In the rows, 128 means zero.
Each named move below is a turn or a mirror, shown by a few rows before and after it. Which moves, in which order, take the first row of each later pair to the second? The first pair is answered.
Q_537:
[117 181 108 168 164 118 139 115 104 142 125 147 132 138 144 157 173 131
  99 130 151  51 138 112  72] -> [134 113 160 115 128 147 140 161 132 114 142  97 143 100 193 178 124  97
 152 123  54 127 124  82 145]
[108 150 102 178 132 115 138 127 168 119 115 152 115 154 172 135 125 160
  79 119 189 136 173 123 155] -> [119 112 127 152 111 122 140 152 178 109 125 129 123 139 196 143 104 139
 105 117 135 174 163 106 190]
[133 114 127  92 129 132 115 136  82 128 139 104 106 117  97 119 132 111
 149 145  97 122  93 149 133] -> [131 126 113 107 136 125 110 122  74 131 131 123 102 124  84 112 146 116
 136 143 123 100  98 157 113]
[149  81 150  85 111 133 119 145 119 107 129 128 112 122 105 115 113 116
 152 123  79 151 100 151 146] -> [133 130 109 121 136 120 120 112 105 130 121 162 108 143  71 100 145 139
 112 138 143 100 114 170  89]
Q_902:
[137 116 128 138 123 129 144 156 125 122 150  98 137 119 149 154 123 114
 149 127 101 123 151 102 152] -> [142 121 126 129 127 133 137 155 107 131 160  96 137 115 123 149 129 112
 155 139  97 104 143 105 130]
[100 146 132 104  88  92 136  71 121 139  90 183  86 129 110 104 114  98
 132 120 180 118  92 178 124] -> [ 96 144 132 108  84  83 136  75 135 132  89 186  90 135 127 107 108  97
 133 115 184 133 105 173 135]
[135 104 172 112  93  91 115 139 142 101 109 117 115 158 178 102  82 116
 165  89 143 165 105 136 155] -> [145 127 169  84 120 110 104 128  86 121 130 111 116 144  99  94 110 117
 190 119 125 114  75 153  98]
Q_725:
[143 112 115 112 127 140 119 134 115 101 124 189 128 113 154 122 137 113
 139 133 172 180 138 156 167] -> [153 116 126  89 130 155 114 141  84 104 141 174 132  98 119 125 137 105
 164 145 132 164 113 152 155]
[134 156 117 101 123 130 135 170 132 117 175 120 148 142 143 142 121 116
 166 148 132 122 120 159 110] -> [124 157 107 121 118 113 134 163 149 116 157 134 143 157 168 139 118 124
 141 129 166 134 142 160 124]
[127  75 163  78 106 140 118 141 123 113 142 110 132 102 130 115 116 113
 159 112  78 160 113 133 158] -> [115  77 151 115  99 118 123 136 152 108 111 132 126 124 169 115 112 121
 120  88 135 183 136 127 179]
[ 75 159  87 126 169 135  95 126 148 132 119 173 135 192 159  95  80  97
 131 145 112  90  95 163 134] -> [ 79 157  95 111 173 141  90 132 136 136 126 167 134 177 144  96  76  93
 147 151  89  86  88 164 125]
Q_246:
[147 131 167  94 154 117 112 145 117 173 117 118  78 108   8 132 143  70
 169 129 118 140  85 159  90] -> [145 128 154 110 162 133 123 184 141 169 154  75 102 102  62 184 121  61
 190 136  63 162 103 109 115]
[127 119 139 133 129 136 146 147 149 129 135 124 134 134 159 134  91 122
 145 114 116 152 138  94 148] -> [117 128 131 150 122 120 146 128 152 132 120 149 128 145 156 126 101 132
 121 106 155 146 147 106 143]
[ 70 149 144 146 159 118 121 166 149 144 150  90  96 123 120 134 112 125
 148 136 116 127 164 122 161] -> [ 62 153 144 158 161 107 123 153 153 147 139 107  99 129 119 126 119 134
 133 131 147 123 171 126 160]
[ 80  97 121 188 202 151 160 168 163 131 142 110 139 160 144 178 119 108
 115 132 124 120 122 101 136] -> [ 74 104 115 195 194 134 157 142 154 138 115 145 126 171 122 149 132 120
  90 119 176 107 124 127 130]
Pairs:
Each pair is 2 to 3 moves apart.
[130 139 117 176 128 132 129 151 153 135 139 121 144 145 174 139  99 129
 101 140 104 147 132 124 124] -> [122 152 110 186 135 127 128 135 145 138 134 136 136 151 150 128 114 138
  87 143 129 122 130 140 108]
Q_902 Q_725
[139  91 149 132 146 176 118 134 140 135 137  80 136  99  99 132 116 121
 186 176 112 117  83  90  97] -> [134 110 129 154 157 177 122 134 141 142 148  85 141 110 104 144 123 130
 174 182 119 104  98  85  83]
Q_537 Q_246 Q_537
[ 90 109 130 207 129 110 108 119 179 146 106 141 105 155 165 106 135  82
  77 130 160 123 175 129 109] -> [103 134 125 191 162 141 109 144 145 169 156  94 123 131 134 137 148  80
 121 163  91  84 158 108  61]
Q_725 Q_246 Q_537
[135 130 161 112 115 108 111  85  74 137 103 150 117 115  86  90 146 108
 100  82 126  82 114 148 127] -> [143 103 175 104 102 121 123 128  98 121 130 106 132  99 147 130 117  89
 134  79  54 126 119 110 170]
Q_537 Q_246
[106 118  97 164 107  74 156 149 128 109  85 169 122 129 116 137 136 147
  98 132 158 120 160 143 127] -> [108 121  95 174 115  80 162 168 137 105 104 148 136 124 145 162 129 144
 106 134 134 131 168 116 128]
Q_725 Q_246 Q_725
[106 144 114 114 135 123 137 125 125 144 138 137 118 141  78 111 161 130
 116 128 143  84 110 159  74] -> [ 90 138  96 160 127 112 154 144 177 130 143 125 129 155 164 143 135 129
  99 108 146 125 155 113 121]
Q_246 Q_246 Q_725
[120 131 122 156 105 105 143 137 164 108 119 157 108 149 174 109 115 136
  89 102 183 169 151 130 157] -> [150 105 164  79 102 148 121 159 108 116 156 111 118 105 106 106 115 110
 169 137  73 153  93 132 133]
Q_902 Q_537
[136 104 140  88 146 153 114 152  91 126 156  78 124  97 113 148 114 129
 182 144  45 132  81 132 142] -> [101 169  77 176 175 111 120 104 103 142 119 144 112 146 116 134 149 168
  92 131 183  84 119 146  99]
Q_902 Q_537
[141 182 146 109 157 163 106 131  75 172 166  87 153  96  61 149 151  97
 168 182  64  65 102 146  62] -> [125 178 122 156 162 167 127 169 124 161 193  59 177 101 155 199 125  94
 156 169  45 102 142  80 100]
Q_537 Q_246
[126 128 121 135 145 151 135 162 130 128 157  83 145 104 163 160 109 115
 159 142  75 125 143  87 142] -> [100 140 108 171 136 109 137 110 143 129  94 153 117 138 155 117 125 144
  92 117 195 118 166 126 145]
Q_902 Q_725 Q_246
[144 126 156  76 133 149 125 138  86 129 152  99 126  95  84 120 129 116
 169 157  60 122  88 136 100] -> [133  95 156 109 107 133 138 151 150 107 134  94 130 105 170 138 104 113
 153 125  73 197 122 107 172]
Q_902 Q_725
[126 157 142  73 138  78  80 112 142 127  61 199  93 129  71 130  99 155
  91  77 206 107 129 165 133] -> [144 158 134  73 167 131 102 189 158 131 150 103 141 100 139 222  68 123
 155 103  58 126 142  67 153]
Q_725 Q_246 Q_246
